In the data rows, the value 128 means zero.
Some points, one per row:
[129 149  67 111 186 142 102 143 144 140 154 150 179 157 158 204  85]
[161  82 207 180 100 160 161  88 120 109 102 124 105 121  64 111 166]
[137 121 120 104 120 123 153 131  72  55 102 105 110 122 176 101 140]
[103 157  89 101 120  95 117 160 124 115 119 109  95  96 131  85 152]
[134 154 202 127 100 130 127 111 136 131 117 118 108 118 107 114 130]
[130 141  64 119 136 112 104 155  99 106 116 121 136 135 182 141  93]
[147 107 129  97 163 183 101 121 207 146 178 131 183 162 120 227  85]
[112 158  64  90 146 138  90 150 178 180 162 151 139 144 115 193  70]
[119 128 221 176  73 118 136 120  88 143  77 123  69 138  63  56 199]
[ 81 175 128 120  80 141 112 164 118 162  83 143  96  66  94  65 181]
[114 126 137 110 151 166  97 141 170 156 157 153 142 127  82 172 108]
[140 138  68 135  82  78 174 148  62  76  99  62  77  80 155  34 146]
[180  79 173 170 161 152 162  97 114  32 115  96 147 166 168 184  91]
[133 110 246 185 130 212 147  98 205 170 104 172 147 133  12 153 141]
[157  96 116 140 160 133 160  94 112  71 129 105 157 149 168 120 104]
[136 132 114 111 117 108 129 149 111 162 133 153 118 145 155 130  93]
[100 162  85 123 123 130 113 149 141 193 156 166 149 132 109 104 114]
[113 166 114 115 100  82 123 154 118 136 113 123 113 137 177  87 136]
[ 97 136 137 104 137 159 111 137 180 176 128 147 125  83  63 147 124]
[152  88 165 129 156 158 131  93 137  89 129 137 148 126 123 184 118]
[149 126 229 162 103 122 153 114 144 169 104 124 103 138  65 102 154]
[ 85 171 122 141  93 118 123 122 109 156 157 135 106 164  80 122 133]
[141 141  67 107 163 150 107 133 137 127 189 150 150 157 156 195  99]
[117 122 169 105 131 188  92 128 186 142 130 161 144 118  74 172 135]
[162 107 190 156 116 167 137  98 123  76  85 116 105 106  82  97 188]
[117 107 101 122 152 100 113 118 118 141 134 122 135 171 145 159  91]
[ 77 152 150 102 143 175  83 183 176 189 124 174 112  73  50 117 138]
[105 169 159 111  96  91 129 152 131 180 116 130  88  95 100  69 132]
[152  94 107 129 124 140 152 100 108  68 139 121 150 157 176 149 120]
[107 146 100 115 101 123 121 137 128 109 114 100 116 102 121 101 139]
[142 100 120 173 173 127 135  90  95 122 162 116 135 196 147 160 122]
[105 169 128 117 118 114  94 147 166 209 159 187 135 163 117 150  83]
[108 130  96 122 105  88 111 157 107  94 111  96 117 100 146  85 122]
[117 123 195 104 114 173 126 124 168 134  98 139 103  80  41 122 164]
[103 130 135 145 120  99 144 125 125 169 135 143 132 143 151 143 112]
[ 97 154  19 124 110  49 124 135  40 161 155 107 102 159 183 104 131]
[139 125 141 124 150 155 104 133 162 150 149 133 122 124 125 177 106]
[118 117 130 152 129 145 118 123 125 142 128 126 129 123 106 144 154]
[137 113 155 112 110 122 134 125 104  91 102 110  91  81 117  70 177]
[142 152  61 137 166  86 119  99  89 129 165 123 167 186 187 154  94]
[190  21 255 225 112 181 171  65 123  61  60  95 144 177 116 144 166]
[121 100 136 147 127 139 150 124 124  98 122 114 127 109 138  94 148]
[ 79 175  88 106 124 107  78 158 136 225 156 166 112 181 106 144 116]
[162 113 128 119 126 162 139 133 137  99 110 125 129 121 139 136 136]
[114 143  25  95 166 107 119 149 116 121 158 109 138 139 217 148  88]
[109 153  98  94 137 137 106 152 163 172 141 151 141 126 105 132  97]
[104 133  89  98 184 146  92 153 168 172 156 148 166 133 141 206  85]
[106 147  84 106 141 101 153 144 126 143 131 125 103  91 117 129 146]
[156  89 168 139 103 143 137 125 108  88 123 116 133 111  98 108 149]
[170  94 227 160 112 186 149  84 182  77 106 155 133 102  83 109 164]
[203  39 244 179 118 167 175  87 109  80  91 124 138 166 135 153 118]
[105 162 113  89 135 144 103 152 169 151 138 146 112 101 120 138 125]
[123 137  84 130 129 102 145 151 115 138 143 117 132 159 166 137 126]
[113 132 100 106 157 145  96 150 185 150 157 153 139 146 125 185 111]
[139 166 103 115 116  75 115 168 112 132 121 110  71  76 150  65 158]
[150 100 156 156 124 155 123 124 126 108 111 105 134 138 108 146 119]
[177  71 153 149 141 162 146 107 148  88 142 109 151 135 135 173 102]
[128 145 156 132 154 194 100  96 204 171 133 191 187 156  88 178 121]
[160  67 216 166 154 211 154  94 189 103 141 147 176 148  66 236 112]
[161  82 148 174 144 173 144  71 110  74 144 126 172 147 148 157 133]
[ 95 157 109  64 150 149  72 164 207 195 167 193 130 110  79 135 125]
[116 118 195 123 142 187  83 133 213 215 155 185 190 196  64 232  83]
[176 104 221 163 138 187 146 100 151  89  79 129 109  98  58 136 163]
[149 142  66 139 134  47 149 133  91 153 141  91 112 181 200 129  94]
[121 118 114 103 153 181  99 108 185 157 158 174 173 127  94 137  91]
[117 157 115 172 144 126  96 119 112 188 156 148 147 170 118 195  94]
[117 156 125 123 111 124 144 133 137 158 123 147 103 137 105  82 121]
[120 131 147 114 155 188  85 118 186 200 180 195 184 173 101 180  78]
[ 93 145  59 135 128  74 120 161  84 185 139 124 123 182 175 121 103]
[ 95 180   0 108 143  65 115 155  71 181 157 111 109 152 173 150 111]
[ 88 176 123 123  86  48 129 130  97 153  96 138  87 103 112  20 132]
[191 100 123 165 146 124 169 101  80  26  82  83 111 127 177 136 132]
[164 112 191 154 134 160 156 119 156 106 127 126 128 130  95 139 158]
[123 130  61 122 153  96 128 123  72 107 147 113 128 152 183 141 144]
[149  98 152 135  98 124 150 130 101 110  98  94 114 114 128  98 129]
[ 76 142  80 122 132  74 124 131 114 179 150 163 135 142 143 113  89]
[171  91 189 154 173 190 109 102 182 109 153 139 204 201 139 255  64]
[132 130  60 123 154  80 125 130  86  59 129 103 120 127 220 140 105]
[139 116 165 135 107 126 149 124 135 141  97 114 119  82  96  63 172]
[ 62 208  82  70 133 138  82 175 183 231 180 177 129  81  46 158 141]
[ 73 182  78  90  93  76 108 167 109 206 128 157 105 100 122  98 126]
[179  66 204 191 109 157 187  72 110  35  71  77 148 110 139 146 161]
[115 101  41 116 150 126 149 143 132 117 151 116 137 149 187 166  97]
[ 67 212 135  59  82  84 115 132 124 164 120 140  87   4  44   0 180]
[ 76 161  73  84 135 129  74 165 175 201 151 204 125 107 102 120 115]
[145 129 134 155 157 127 134 136 126 140 118 115 141 141 197 151 115]
[ 84 176  77 115 100  79 116 166 106 165 135 140  69  98 125  48 151]
[193  55 198 167 147 185 161  80 132  85 118 111 189 234 181 221  92]
[117 140 122 133 125  92 148 131  68  88 127  95  94 120 152  90 178]
[ 98 111 136 133 128 126  87 114 192 192 177 191 184 199 112 205  64]
[108 156  70 129 112 109 153 123  74 141 149 125  87 135 119 100 174]
[141 137 115  95 170 156  92 144 184 166 157 158 161 167 111 214  81]
[146  98 189 179  85 126 142  91  82 116 119 106 115 150 134 115 151]
[112 134 137 105  94 122 144 140  94 104  93 112  63  69  99  49 174]
[129 129  75 138  97  62 161 138  66 102 112  97 111 155 237 111 109]
[ 51 201  73  61 144 123  59 176 174 207 167 176 122  85 102 148 121]
[164  94 135 169 138 114 139 103 113  80 113  95 162 158 185 117 119]
[101 148  79 105 103  96 143 154  87  92  90  87  87  96 151  70 147]
[ 94 185  85 104 105  71 122 160  95 130 110 154 122  53 126  23 155]
[142 102 170 138 110 138 155 109 119  88  80  89 120 134 134 112 155]
[156  74 101 154 170 125 135  99 136  73 139 112 176 198 198 223  78]
[ 76 154  64 110 110  97 112 164 118 169 143 143 132 121 159  96 121]
[125 147 130 125 136 125 114 141 118 136 159 148 126 155 116 144 148]
[ 85 155  75 102 131 106 104 171 150 177 141 156 121 151 114 148 115]
[123 114 231 140 110 165 134 106 161 176 106 166 126 125  53 145 154]
[126 142 202 109  95 123 147  87 110  95 100 112 110  42  60  19 167]
[132 119  47  99 167 120 109 142 118 109 160 127 150 185 186 192  91]
[116 151  99 119 142 105 123 104 129 157 139 139 139 127 149 101 119]
[125 157  53 151  77  40 187 129  25 122 102  85 127 140 234  48 133]
[121 134 166 166 105 122 156 109 108 126 116 108  97 160 103  96 141]
[111 148 101 114 132 151  90 166 179 179 165 159 135 117 116 156  97]
[130 147 133  99 134 150 131 130 148 127 135 145 133 124 103 172 128]
[126 130  43 105 172 114 109 140 142 109 151 122 171 168 173 216  73]
[150 117 189 138 111 150 127 130 150 151 101 123  98  69  57 102 165]
[133 114 105 133 146 111 118 139 102  99 150  99 135 106 167 132 119]
[121 134 221 142  76 120 131 134 140 171  94 150 110 119  64  81 163]
[112 128 156 152 120 126 163  97 104 101 102 106 120 161 132 107 130]
[135 119 133 166 106 101 123 106 112 117 130 112 143 192 157 154  84]
[159 105 187 135 127 165 127  99 143  73 117 126 117 124 102 130 169]
[138 112 130 140 152 150 116 112 148 138 128 114 140 123 127 175 135]
[112 143 160 100 115 142 110 133 167 136 121 139  99  76  68  99 159]
[ 76 160 141  70 106 131 106 161 177 207 127 146 109  84  50  84 128]
[123 118  90 124 169 181  90 113 179 145 168 142 158 156 129 185  96]
[187  74 152 172 134 107 165 110  81  30 119  73 154 157 150 146 125]
[156  88 148 147 110 137 161  88  90  50 116 111 125 132 153 111 154]
[150  88 255 160  99 150 172 141 133 107  78 122  95  67  46  61 218]
[157 110  99 126 146  81 142 117  97 103 138 105 121 187 203 150  84]
[173  99 198 195 163 177 142  76 176  80 125 142 191 149  88 126 100]
[ 95 144 249 114  98 165 114 126 186 144  79 166  82  80   5  63 188]
[109 165  65  91 121  85 126 162 106 148 131 124 124 153 203 117 105]
[143 110  76 134 127 105 144 134  65  57 112  82 136 122 185 124 114]
[153  87 169 148 151 186 142 130 174 138 155 132 174 175 118 193 105]
[116 125 159 147 116 113 133 114 127 169 150 121 134 170 118 121 126]
[117 138 177 104 134 101 126 129 165 167 135 160 139 129 109 115 114]
[141  91 209 140 103 152 152 116 149  94  96 103 104 106  75 110 163]
[ 98 155 146 135 154 142  92 124 159 208 171 172 110 147  65 138 141]
[155 102 102 148 138 120 152 118  93  73  95 137 138 139 193  89 120]
[ 97 165 158 144 111 137 118 137 129 186 138 178 124 139  80 102 163]
[ 76 177 131  87 111 141  83 175 204 222 133 164 105  77  76 103 151]
[169  79 142 172 173 173 147  77 113  68 120 116 160 163 147 136 120]
[124 136 116 120  97 118 128 139  89  99  92  92 108  94 162  83 160]
[121 141  61 128 161 114 114 137 118 140 136 139 152 139 165 178  90]
[188 106  72 139 143 118 161 116 124  60 143 104 138 141 187 160 111]
[122 152 106 131 109  96 151 161 105 136 128 114 112 134 146  96 150]
[109 132  60 112 136 105 118 138 129 173 157 154 125 139 121 131 127]
[144  95 136 129 124 118 148 100  99  67 123  74 127 110 164 126 134]
[106 140  53  94 161 111  99 140 158 139 165 133 143 152 169 184  57]
[128 146 175 125  92  64 161 127  98 114  88  92  74  85 113  33 178]
[140 130 135 156 148 139 161 108 108 118 132 136 170 139 125 130 104]
[155 105  60 131 135 124 142 117 104 104 122 100 142 122 196 164  92]
[119 149 190 128  87 122 117 143 152 142  95 141 106 119 111  86 154]
[130 105  77 137 145 124 131 127 109 128 185 135 167 169 171 184  84]
[147 103  79 137 104  86 149 113  53  72 134 100 123 183 216 109 101]
[155 104 114 145 115  92 164 125  83  41  89  81  90 117 177  81 162]
[110 130 130 138 143 141  89 138 157 217 142 176 162 181 123 194  80]
12 more points follow, each with its number after it:
[137 134 122 129 123 125 107 138 134 149 111 134 139 165 131 156 107] 0
[169  83 130 157 155 151  99 123 139 134 143 152 171 191 154 208  86] 1
[108 145  98 142 150 100 123 122  99 153 158 129 102 139 130 109 141] 2
[111 157 135 116 114 141 141 109 144 172 124 158 161 106  78  92 137] 3
[158  67 180 151 151 160 143  96 131 109 126 119 148 129 100 149 121] 4
[142 114 180 137 141 151 137  73 161 113 133 147 141 106  87 110 131] 5
[182 110 114 144 129 117 126 113 117  51 118  78 161 152 188 160 113] 6
[128 142  53  96 145  87 112 151 124 122 143 119 131 120 160 136 114] 7
[ 58 176  75 103 127 140  86 167 145 213 174 175 126 145 105 145 157] 8
[124 144  49 119 162 117 128 114 152 128 160 164 156 137 179 153  82] 9
[181  65 167 151 127 168 150 115 145  90 118 110 142 154 133 158 113] 10
[153  83 136 121 156 171 126 110 143 104 133 124 133 149 124 173 113] 11
Which two of these numbered points are nearest to each point below, ignoring the 3 directions in which the first points spread most? Their numbers follow each, nearest first.
[ 88 158  86 130 100 104 132 146  75 141 137 131  92 127 136  85 182] > 8 2
[144 122 134 119 143 140 112 136 171 128 137 139 137 118  96 156 129] > 7 6
[154  99 143 137 108  99 152 112 114  52 102  85 106 108 140 107 169] > 7 6
[ 73 191 154 107 118 154  96 128 219 224 148 208 172 143  17 112 130] > 3 5
[170  58 255 163 105 194 160  86 123  64  78 109  93 102  55 105 183] > 11 4
[109 145 131 116 101 119 139 175 131 149 130 123 108  95 116  81 156] > 10 7
[125 172  92 101 131 113 110 158 149 166 130 136 151 116 167 149 100] > 6 7
[110 147 169 115 114 148 101 139 176 205 129 168 151 162  79 159 125] > 0 1
[ 69 178 158  99 110 118 101 138 169 222 129 164 134 140  95 113 109] > 0 1
[146 100 247 192  84 196 128  98 132  75  69 126 124 111  60 101 218] > 8 1
[112 166 167 124 100 120 132 148 144 188 119 146 141 137  97 138 138] > 0 1
[171  88 204 136 135 155 150  49 125  68 119 107 171 121  98 118 112] > 5 3
[110 151 113 115 144 124 105 120 164 180 149 160 146 131 115 120 124] > 5 3
[178  48 148 154 190 178 145  80 114  89 117 116 197 171 174 182  89] > 4 11
[137 141 250 156 105 160 116 124 187 168 104 153 130 144  36 130 150] > 0 1
[140 106  30 123 159 117 133 133 127 129 152 125 159 178 225 206  61] > 10 11
[111 140  61  86 123  97 130 152  87 118 126 114  90 104 152  84 124] > 11 10
[148 126 146 136 104 109 163 119  97 124 115  99 104 100  95  76 163] > 4 10
[141 123 143 131 143 122 140 142 121  83 118 119 122  99 144 119 158] > 7 11
[116  94 134  98 177 214  74 118 211 169 172 164 182 176  90 252  68] > 11 10
[147 105  95 121 142 178 114 144 161 142 145 126 155 152 139 180  87] > 10 11
[ 56 224  55  57 131  74  49 189 176 222 167 188 135  99 130 108 125] > 6 7
[133 108 117 114 104  60 156 105  60 133  96 127 100  98 122  22 161] > 4 3
[157 118 148 127 139 136 150  92 113 106 136 112 140 107 143 126  91] > 5 4
[102 176 124  99 142 104  75 150 195 189 151 177 149 127 116 153 124] > 6 7
[107 172  81  79 158 120  76 142 174 189 181 148 153 158 158 207  44] > 6 10
[151 124 139 129  69 100 158 165  81  91  96 116  80  90 107  49 153] > 10 1
[163  87 123 131 163 145 127 111 143  98 120 121 169 145 158 200 109] > 7 11
[ 95 152  26  68 152 102 105 157 123 153 160 135 115 129 160 142  79] > 11 7
[ 81 196 107  89 131  94  77 160 170 189 147 173 129 104 120 114 140] > 6 7
[140 123  96 134 159 126 130  86 122 124 160 121 144 158 172 165 102] > 5 2
[ 97 159 121 140  86  83 158 162  91 128 107 103  85 100 152  44 197] > 8 10
[ 90 123 164 134 141 158 109 128 198 186 149 170 134 117  72 138 112] > 4 10
[114 113 152 114 116 162 118 129 138 131 112 120 116  96  89 120 148] > 11 10
[115 166  76  83 131 109 127 161 134 154 146 143 111 141 171 127  92] > 10 11
[117 153  80 112 114  95 156 116 101 145 118 128 151 122 140  80 119] > 3 5
[178  77 206 126 145 188 140  99 134  85 102 102 144 153  86 141 137] > 11 10
[165 122 186 140 125 158 139 114 119  79  99 118 132 116 140 139 134] > 6 7
[200  70 125 171 126 125 192  64  89   0 110  92 144 154 217 106 128] > 9 5
[145 100 181 174 162 194 114  80 170 107 122 147 167 138  73 162 125] > 5 9
[159 108 186 158 113 125 178  96  80  72  70 107 135 138 143 118 143] > 0 1
[134 113 202 149 120 173  83 141 185 183 125 184 138 131  59 159 138] > 1 0
[ 60 196  97  99 110 111  96 189 157 181 133 138 117  49 103  89 147] > 6 7
[126  99 218 178 132 158 135  80 114 158 134 126 120 161  89 137 128] > 2 4
[105 156  64  98  96  71 135 157 106 145 124 105  98 113 184 103 111] > 10 0
[165 107 177 191  93 108 181  95  46  43 104  82 107 137 156  89 208] > 8 2
[134 116 110 154 126  95 150 112  61 101 130 104 100 138 165 104 148] > 2 4
[127 135 173 115 152 119 112 117 183 175 156 171 176 153 103 154  90] > 5 3
[ 87 174 127 128 105  70 122 139  58 172 122 108  60 103 129  32 150] > 2 1
[140 122 132 168 139 128 146  99  94 135 126 108 123 163 121 152 144] > 2 8
[174  73 179 175 131 158 121 110 153 132 110 132 136 152 144 146 132] > 1 10
[104 159  55 113  98  61 104 183 108 185 109 133  75  90 175  49 144] > 1 10
[124 129  56 132 123  70 147 155  96  91 140 100 123 141 216 129  77] > 10 7
[106 149 106 140 114  98 147 159 102 133 133 107 114 137 174 109 159] > 8 0
[152  88 230 141 105 157 141 120 141 154 100 161 124 131  89 123 126] > 1 0
[136 136  87 101 172 161 112 109 187 143 174 178 168 153 163 160  85] > 9 5
[157 114 145 131 147 124 174  86 100  72 137 116 154 157 149 121 103] > 5 3
[128 123 196 157  78 123 119 135 142 158 114 165 106 128  52  92 164] > 1 0
[143 117  78 124 134 119 141 109 116 106 114 111 185 128 149 114 111] > 3 5
[ 82 192 129  96  66  88 111 151  99 156  96 125  74  76  99  51 177] > 0 6
[120 107  83 119 148 170 109 123 189 138 169 130 195 166 162 232  90] > 6 7
[123 152 121  93  98 108 124 146 130 115 130  99 107  78 132  85 157] > 6 7
[122 139  40 145 141  50 159 126  44 117 160  90 110 187 232 133 118] > 2 8
[153 112 169 175 122 124 179  95  84  80 104 114 150 125 128  87 137] > 3 5
[ 81 183  79  91  76  70 116 170 130 182 130 144 111 130 146 105 137] > 0 10
[ 81 180  76  87 100  73 100 183 122 208 131 146 121 134 138 110 119] > 0 1
[105 149 179 124 122 146 116 147 191 167 125 148 118  66  55 124 155] > 7 6
[120 164 121 115 121  92 132 135 155 132  86 142  86  79  98 120 156] > 7 6
[139 131 156 155 137 135 108 116 138 127 121 148 135 132 106 124 135] > 1 0
[108 142  36 102 148  87 126 164 124 163 145 114 148 150 200 153  79] > 10 4
[128 162  66  95 142 110  64 166 164 208 170 186 161 160 156 196  64] > 1 0
[152  87 166 120 144 183 131 115 129  69 116 125 145 155 143 179 122] > 11 7
[120 159  68  95 135 107 128 132 130 131 143 149 122 101 168  62 133] > 9 5
[122 129 149 180  96 138 161 108  88 109 134 112 118 133 116 102 177] > 8 2
[105 160 114 104 149 146  81 115 189 226 134 167 149 138  95 175  89] > 0 4
[143 131 174 150  97 115 164 128 109 128 106 113 146 142 129 115 141] > 0 1
[118 131 127 119 108 118 146 133  57  75  94  78  86  84 127  58 168] > 11 4
[152  98 157 131 140 167 139  94 120  64 109 105 133 133 155 145 129] > 11 7
[215  55 162 181 155 161 163  62 123  43 146 108 176 162 135 180  97] > 5 4
[130 123 187 181  57  91 148 124  75 120  82  96  64 111 110   0 184] > 1 0
[204  31 224 206 125 153 195  73  71   0  68  60 123 143 142 114 159] > 4 11
[ 88 173  93 122 121  92 126 125  86 182 135 158 100 140 129  96 139] > 2 8
[110 130 147 133 151 177 116 136 161 156 154 164 145 121  96 180 152] > 8 11
[143 117  13 135 176  99 136 106  70  74 142 105 156 166 230 118  92] > 5 9
[117 117 151 167 128 112 164 123  77 136 136 129  94 120  98 126 167] > 2 8
[137 116 116 139 113 114 142 108  87 122 138 118 145 131 134 126 134] > 4 3
[169  69 196 158 115 171 160  77 114  56  94 123 139 107 104  71 145] > 5 9
[164 131 129 126 125 138 128 139 177 119 133 149 117  99 103 143 137] > 7 10
[140 121 114 155 134 110 150 135 116 127 102 103 146 149 163 141 103] > 0 10
[172  59 197 137 155 188 123  79 155  81 126 125 151 152 111 185 131] > 11 7
[108 123  76 125 154  95  94 142 140 149 144 107 107 119 147 126  95] > 4 7
[101 135  74  67 143 138  97 147 190 192 184 154 147 168 142 195  63] > 10 11
[ 95 168  68  93 143 123  97 171 157 170 154 135 141 107  97 150 113] > 7 6
[103  97 151 133 175 187 107 112 198 172 176 183 180 182  91 255  82] > 4 2
[138 138 173 137 151 178 123 101 149 142 163 142 137 154  83 190 122] > 2 11
[137 138 169 151 137 128 106 116 102 122 124 136  99 111  68 123 158] > 2 4
[148 110 144 176 136 132 137 124 123  61  99  86 132 120 144 138 133] > 6 7
[134  87 200 177 140 201  98  96 153 124 105 148 144 131  96 164 143] > 1 8
[148 117 247 178 116 173 162  93 139 116  98 151 153 103  41  99 151] > 3 4
[121 105 178 147 184 195  99  98 188 194 172 189 182 163  65 205 119] > 2 4
[109 151 105 114 136 144  97 156 169 172 154 154 136 114 130 156  72] > 10 7
[ 56 202 133 103 128 159  74 170 190 255 175 235 142 131  38 132 144] > 8 2
[103 138 134 122 109 116 134 162 134 168 113 117 111 100 120  90 140] > 10 4
[160  95  60 151 157 122 164 109  63  79 153  77 147 183 214 182  87] > 4 11
[112 103 209 123 134 194 114 145 232 198 149 158 165 134  36 177 125] > 10 4
[161 102 169 145 138 117 152  98 135 104 125 149 150 159 105 126 106] > 5 4
[119 124 192 135 167 189  77 107 204 154 137 170 167 148  78 221 115] > 6 7
[136 144 106 149 144  99 171 120  88 111 128 127 160 133 155 100  98] > 3 5
[174  75 255 186  94 183 165  98 163 112  98 130 131 171  36 150 134] > 0 1
[162  96 114 140 145 110 141 130 114  73 135  94 159 147 139 160 107] > 7 4
[137 118  64 135 121 106 162 107  81  89  94  86 100 112 193 108 149] > 11 7
[137  82 207 172 114 174 139 105 145 124 105 141 152 145  99 133 143] > 1 0
[137 109 234 185  66 116 153 125 111 116  62 122  50 102  76  34 187] > 1 0
[ 87 191   9  96 110  75 110 146  85 147 186 125 129 144 185 121 123] > 8 2
[106 149  96 106 148 132  90 119 143 159 157 176 158 127 144 166  81] > 5 9
[161  68 206 162 106 127 176  98 122  81  79  99 132 153 119 136 150] > 0 10
[174 121 145 127 126 146 126 124 141  87 107 120 116 116 101 134 160] > 7 6
[120 126 203 135 102 140 111 142 137 124 107 132 118 145  75 121 151] > 0 1
[148 119  91 115 120 100 133 124 112  98 122 103 109  99 160 115 149] > 7 11
[111 110  83  97 164 111 128 123 138 149 143 143 182 154 154 154  75] > 4 3
[121  88 193 158 134 157 152  72 130  96  81 155 150  98  72 102 136] > 5 3
[ 55 209  50  95 113  42 100 161  58 207 148 119  65 106 162  37 119] > 2 4
[ 92 197  24  92 127  78 117 164 115 177 149 143 113 151 179 136  87] > 0 10
[143  89 107  94 192 190 102 109 191 127 166 143 195 201 136 255  51] > 11 7
[156 101 125 133 180 162 120 118 185 125 154 142 183 156 129 187  85] > 7 4
[177  84 157 153 123 109 158 121  90  86 105 107 150 197 169 149 100] > 0 1
[122 147 137 150  97  95 130 145  77 153 110 115  90 116 108  68 172] > 1 2
[110 131 186 165  70  76 188 126  82  84  65  93  51  33 107   0 202] > 4 9
[118 148 145 100 141 161  68 149 184 180 153 166 154 152  90 188  75] > 0 6
[148  99  78 130 156 103 135 134 106  63 119 102 144 148 221 153 122] > 7 11
[167 110 203 173 121 154 172  81  98  69 120  97 112 132 109 127 165] > 2 8
[145 112 184 133  89 123 150 139 106 140  99 136  99 116 115  94 134] > 1 0
[162 102  65 153 132  84 178 107  43  52 130  67 134 147 216 144 127] > 4 7
[100 156 126  89  99 111 101 155 157 181 128 140 109 102 119 110 120] > 10 0
[112 139  74 134 122  85 135 148  50  97 134 118 114 119 179  97 155] > 8 1
[165 125 100 142 168  93 138  91  77  79 136  90 164 154 180 143 102] > 5 4
[131 116 139 148 146 155 146 121 118 113 136 129 142 134 136 167 146] > 8 4
[126 125 174 143  77 106 155 140 129 119  87  86  64 104 117  43 187] > 10 0
[ 70 173  78 113 149 109  96 147 153 225 195 173 127 174 116 170 116] > 2 8
[142 115 127 154 153 132 102 128 136 171 152 141 148 190 118 178 106] > 1 2
[104 177 113 121  76 121 121 143  83 150 142 132  93  91 120  68 165] > 8 1
[127 138 110 140 126 107 156  69  75 101 124 104 148 174 142  95 136] > 3 2
[118 150 111 131 127 152  97 122 137 166 156 165 118 145 139 154 110] > 1 2
[137 131  96 129 118 121 148 117  66  88 121 115 117 121 167  58 138] > 5 3
[101 167  36  91 140  80 116 169 142 142 145 119 124  97 180 131 100] > 7 6
[119 134 109 153 146 123 132  95 101 157 141 152 149 185 158 163 103] > 2 1
[174  85  83 157 159  99 167  88  96  46 144 106 162 204 240 141  66] > 5 9
[ 43 229  26  68 125  79  75 194 114 255 163 169 118 128 118 136 113] > 0 1
[147  93  39 124 177 124 129 119 103  79 157 102 161 183 244 199  63] > 11 7
[140 113 216 154 145 177  94 108 216 165 136 165 174 144  70 151 128] > 1 0
[158 107 165 172 108 120 156  76  84  91 115 100 111 171 103 130 155] > 2 0
[145 121 128 135 112 106 144 137 121  91 122  78 104  75 137  91 143] > 7 6
[186  61 168 176 108 123 191  75  82  29  63  69 158 118 147  71 159] > 3 4
[102 138  98 116 166 156 111 127 188 150 148 176 170 143 100 174  73] > 9 5
[161  99 118 147 155  84 157  99  97  86 143 128 157 193 180 144  75] > 5 4
[136 117 136 134 149 141 151 118 168 127 117 151 142 135 108 126 138] > 9 7
[141 122  39 140 134  54 130 128 105 108 148 109 142 160 201 110  91] > 5 10
[ 91 159 129  83 126 148  88 148 152 156 127 149 102  92  95 112 143] > 11 7
[107 150  55 122 140  76  87 142 167 191 173 162 154 162 135 141  81] > 1 0
[ 89 180  90  98 148 125 108 102 146 188 161 157 161 162  99 128 103] > 3 5
[164  91 139 162 130 142 183  67  94  24 107 117 176 160 169 105 136] > 3 9
[130 142 111 112 115 127 111 148 153 162 150 129 149 137 152 152  96] > 10 6
[115 152  51  97 128  94 128 138 124 137 127 126 162  98 138  88 113] > 3 7
[176  67 102 161 167 156 153 139 124  68 130  96 152 168 188 171  99] > 10 11
[ 78 154 176  96  70 139 126 152 135 130  76 124  66  40  39  32 201] > 11 7
[190  60 196 209 126 154 182  29  67  11 104  71 151 178 152 148 144] > 2 8
[138 119 168 137  97 112 178  92  61  45  79  88  83  87 150  75 185] > 11 7
[173  53 223 177 137 203 154  78 135  77 137 115 162 184 109 197 133] > 8 2
[161  79 160 146 156 145 141 107 113  92 120 101 149 147 158 168 127] > 4 11
[126 153 118 105 141 124 119 152 151 172 128 131 131  76  93 132 133] > 7 4
[151 100  76 141 157 124 129 121 104  90 124 151 150 156 201 129  92] > 9 1
[ 91 141 116 101 143 131 106 161 144 133 127 137 104 110 116 110 129] > 11 7
[138 136 188 131 108 150 140 127 142 126 114 122 118 108 104 110 137] > 10 0
[169 133 117 145 112  71 151 142  73  66 105  79  69  74 182  41 177] > 7 6
[118 159  99 123 166 168 103 102 158 140 150 196 171 152 130 139 119] > 9 5
[157 105 115 128 115  94 177 111 101  67 131 104 111 102 162  79 125] > 5 9
[161 132  85 129 155 100 113 144 133 120 146 116 119 124 179 139 116] > 7 10
[120 108 148 120 150 183 112 122 189 173 165 152 150 148 119 207  83] > 10 11
[148 142 114 138 150 108 146  96  99  96 104 129 147 167 131  93 118] > 3 5
[191  55 217 169  91 156 185 107  98  26  72  83  99  98 112  94 166] > 10 11
[ 64 173  12  78 103  81 118 179  84 142 127 111  85  85 182  64 139] > 11 10
[142 132 131 143 121 127 163 153 110  89 107 109 105 107 147  77 157] > 10 7
[124 136 170 127  61 132 158 151 104 113  74 128  76  29 116  44 190] > 10 7
[154 112 115 147 139 106 137 116  96  80 128 114 133 157 181 133 107] > 1 0
[ 83 170 128 124  97  98 136 149 136 125 106 128  85  41 109  36 177] > 9 7
[140 122 149 135 179 164 133  64 142 148 184 154 204 185 121 177 111] > 3 5
